(in the rows, 128 means zero)
Each named move below is a turn or a mirror, shown by a few rows before and after it. Which moves, in which order, take the first row of each later pair to the second? The first pair is answered.
J695 (before -> after):
[135  82 141 137 164 128 105 153 122 130 154 167 137 141 126 108 107] -> [124  88 143 138 166 129 106 154 124 130 156 165 140 144 129 103 105]
[108 109 127  87 117 106 114 125 174 149  93 152 144 145 111 112 142] -> [130  97 133  83 114 113 108 121 160 146  85 155 127 130 111 124 150]
[159  95 149 141 156 120 143  99 125 128 138 107 111 132 143 139 103] -> [134 117 134 136 165 115 153 102 140 132 147 100 138 142 146 126  88]
[116 145 124 128 121 132 133 133 137 132 139 117 134 125 127 135 132] -> [139 133 133 129 117 135 125 128 125 132 137 122 122 117 126 144 138]
J24 (before -> after):
[145  97 137 138 144 122 129 128 174 102 120 108 140 153 132 100 109] -> [150 105 149 103  96 145 130 114 165 123 116 119 126 104 117 116 143]
[144  83 115 145 160  76 142 134 162 113 103 150 128 149 130 105 100] -> [150  91 125  94  96 107 136 117 154 142  96 163 109  80 112 128 150]
[119 111 131 121 128 126 117 127 120 127 119 138 115 119 114 132 122] -> [120 107 124 127 138 123 117 130 121 119 119 136 119 128 118 130 117]
J41 (before -> after):
[149 156 166 127  89 146 147 132  95 130 130  85 142 104 149 144 158] -> [124 170 160 127  92 137 160 128 113 136 129  86 162 107 152 133 152]
[134 123 119 143 152 152 138 134 158 132 165 120 112 150 142 124  96] -> [136 121 118 145 150 151 135 135 154 132 162 118 107 148 140 124  92]
[ 88 198 131  96  81 159 131 130 114 155 148 103 148 106 128 131 152] -> [109 185 137  98  80 175 114 130  93 148 152 111 119  99 120 145 162]
[163 105 157  91  72 111 154  91 139 156  93 145 139  82 138 135 157] -> [158 111 156  88  73 111 155  94 145 157  92 144 145  82 139 130 159]
Now pairs of rows:
Each pair is two moves apart.
[147 103 126 161 158 117 117 124 144 115 134 102 128 159 142 121  78] -> [139 108 123 150 154 107 129 119 157 122 132 104 138 155 145 115  78] => J695, J41
[107 144 142  89  63 143 114 105 133 131 133 122 160  79 127 122 158] -> [182  80 154 156 122 125  86 117  99  85 115 126 113 125 145 128 126] => J24, J695
[116 115 100 135 157 151  89 149 112 116 160 141  96 154 102 136 112] -> [ 85 140  91 114 134 157 105 146 125 131 169 141 118 143  98 130 122] => J24, J695
[116  92  84 140 159 151  76 150 121 119 147 155  68 142 103 127 103] -> [ 93 111  81  97 113 170  85 141 130 145 152 160  78  97  89 128 132] => J695, J24
[140 112 118 128 128 128 115 137 128 130 122 139 123 114 122 134 125] -> [118 127 114 113 125 128 123 136 136 139 128 134 142 116 119 129 127] => J695, J24
[158 101 131 108 110 140 101 127 128 129 119 150  78  92  97 148 141] -> [129 109 110 155 179 108 108 142 147 103 131 133 116 166 114 116  90] => J24, J695
[150 136 143 117 100 145 127 121 102 135 132 126 119 102 128 140 153] -> [102 163 123 129 126 123 143 132 132 132 146 113 163 141 134 118 124] => J695, J24
[142 141 148 124 112 141 140 109 101 132 141  95 145 107 141 108 132] -> [152 129 154 142 126 137 135 111  98 121 138  90 135 123 147 110 122] => J24, J695
[ 79 155 110 103 123  85 181 119 181 142 113 126 191 132 138  93 120] -> [185  71 140 165 174  78 139 127 129  99  88 130 119 155 150 116 107] => J695, J24
[ 96 150  97 161 164 134 120 148 130 108 175 110 138 195 122 121  94] -> [174 103 131 143 124 170  89 135  83 113 146 126  66 132 113 163 141] => J695, J24
[ 91 159  88  66 112 163 116 132 147 138 139 151 142 113 114 118 153] -> [179  93 118 108 146 161  78 136 108 107 112 155  83 122 124 137 147] => J24, J695
[147  84 113 148 159 118 110 128 138 121 113 147  96 148 129 123 110] -> [122 109 117  97 102 144 119 113 145 153 115 154 102  95 114 131 147] => J695, J24
[108 155 118  55  59 131 132 109 165 181 107 174 162  58 134 131 160] -> [131 115  97 177 199  82 106 145 157 109 127 157 158 198 163 106  61] => J41, J24
[140 141 101 104 150 131  90 121 137 148 111 155 103  83 112 142 135] -> [133 145  95 115 155 139  86 127 130 145 122 156  98  92 107 147 130] => J695, J41
[138 142 149 184 131 123 150 114 104  92 140 127 122 160 121 159 114] -> [ 96 180 137 153 102 129 168 114 123 111 152 128 150 142 111 155 130] => J24, J695
[133 161 140  92 109 122 145 141 121 164 125 135 116 113 118 140 174] -> [114 165 124 131 158  96 152 155 134 142 136 124 146 169 131 119 135] => J695, J24
[ 92 180 127 156 148 119 146 128 115 125 140  90 171 160 154 113 117] -> [126 173 147 107  84 155 134 110  89 144 123 103 131  86 140 147 168] => J24, J695
[ 91 119 100 119 157 101 147 127 154 130 138 135 113 153 156 120 110] -> [120 112 119  92 112 137 130 119 125 142 132 146  77 102 142 150 150] => J24, J41
[106 162 109  81  92 138 131 119 153 167 120 153 140  79 117 105 179] -> [199  87 130 152 151 125  96 126 108 117 101 154  82 117 133 119 149] => J24, J695
[173 102 133 116 150 129 107 151 158 138 118 150 142 131 123 143 118] -> [149 123 129  88 126 140 115 145 165 152 122 152 152 108 117 140 135] => J695, J24
[ 99 116 107  91  96 109 109 131 137 139 107 154 115 114  87 122 126] -> [134  85 113 122 127 101  99 138 127 122 103 152  95 134  95 128 107] => J24, J695
[ 28 147 117 120 146 167 134 133 140 124 158 140 129 132 108 126 122] -> [ 95  92 130 165 187 158 106 138 105  90 147 140  85 159 119 136 107] => J695, J24
[151  87 132 127  93 112 137 119 141 131 113 123 132 118 150 121 147] -> [141  94 127 147 115  99 140 127 149 122 120 116 144 142 158 110 127] => J24, J695
[123 119 109 146 151 159 113 118 116 136 136 126 127 139 114 127 108] -> [109 132 105 132 136 165 116 115 123 142 138 126 137 127 110 129 114] => J24, J695
[178  90 158 133 126  99 135 119 132 120  90 123 135 108 142 123 149] -> [130 118 137 137 143  81 151 126 161 121 103 113 170 141 146 101 123] => J24, J695
[158 122 142 123 122 134 123 101 110 117 123 126 125 113 126 145 145] -> [136 127 129 142 151 115 130 110 127 104 134 116 151 147 135 128 117] => J24, J695
[135  82 165 148 143 122  92 132 113 120  91 113  90 129 119 114 107] -> [ 67 131 137 131 142 111 118 134 146 136 107 104 139 147 119  92  89] => J24, J695
[174 102 133 148 141 148 105 133 132 107 140 115 111 133 108 123  94] -> [111 146 114 130 128 143 128 133 163 124 154 110 156 141 107 105  90] => J24, J695
[ 88 142 107 134 141 106 137 145 172 144 141 119 167 172 131 112  92] -> [186  73 142 153 140 125  98 142 121 126 110 133  88 144 131 149 113] => J695, J24
[ 67 114  97 101 130 123  90 158 150 128 156 155 119 148 123  94 126] -> [115  76 112 124 146 124  73 156 125 112 144 159  88 149 126 105 125] => J695, J24
[178 100 178 151 149 103 134 119 113 112 100 119 125 136 159 107 138] -> [107 152 156 131 136  96 161 118 152 128 120 114 179 145 156  88 131] => J24, J695
[ 77 191 116 135 158 149 154 174  96 161 173  96 142 162 125 157 149] -> [102 180 126 125 134 176 141 173  77 165 173 101 114 138 113 172 169] => J24, J41
[116 112 131 127  54 135 119 161 121 130 117 172 125 115  82 158 140] -> [138  89 129 172 107 112 111 176 116 101 116 164 126 164  95 147 103] => J24, J695
[141 142 139 162 181 113 154 178 100 104  97 121 141 168 143 112 118] -> [171 136 160 118 113 144 146 163  83 129  87 136 108  97 122 146 171] => J695, J24
[105 115 103 143 182  94 131 133 144 120 133 132 147 178 127 103  85] -> [178  74 140 119 129 129 103 120 101 130 108 150  80 106 112 147 137] => J695, J24
[111 181 133 117 120 151 142 148 105 123 161 102 164 118 130 130 147] -> [144 152 137 157 161 137 128 156  94  97 154  97 144 152 145 131 123] => J695, J24
[207 122 152 141 143 120 140 131 112  92 128  94 150 141 143 127 133] -> [176 144 152 112 117 113 163 125 133 108 126  93 183 122 146 118 145] => J24, J41
[105 110 103 141 128 124 147 143 167 132 139 164 120 129 120 127 111] -> [119 102 109 130 113 135 137 136 159 140 133 170 110 103 116 137 128] => J24, J695
[166  91 120 115 115 146  97 129 127 141 130 181 104 101  96 113 132] -> [126 114  91 115 126 152  95 142 136 142 154 180 111 122  89 107 117] => J695, J41
[ 88 200 112 130 131 147 134 165 132 122 142 128 159 108 111 138 161] -> [140 153 121 181 182 131 116 175 115  86 133 123 132 146 128 142 126] => J695, J24
[115 114 127 150 174 149 117 141 127 104 140 136 126 175 120 129  77] -> [ 71 155 123  91 113 172 130 130 139 140 144 141 145 125 106 134 116] => J24, J695
[ 83 190 143 142 129 109 162 132 148 126 117  86 207 147 160 105 134] -> [157 143 185 137 108 100 160 118 128 125  71  91 180 104 176 123 161] => J695, J41
[167 106 155 130 101 141 118 112 111 135 116 109  78 110 140 121 158] -> [130 124 136 168 153 106 135 125 134 118 133  96 119 175 157  90 112] => J24, J695
[117 160 145  95  96 143 100 130 106 115 145  94 140 140 134 113 140] -> [149 134 155 114 109 144  89 132  91 101 139  98 120 148 139 118 136] => J24, J695
[164  88 127 170 177 100 122 131 130  96 112 136 118 172 138 125 102] -> [ 71 164 101 103 114 111 157 124 170 145 136 136 176 136 124 111 129] => J24, J695
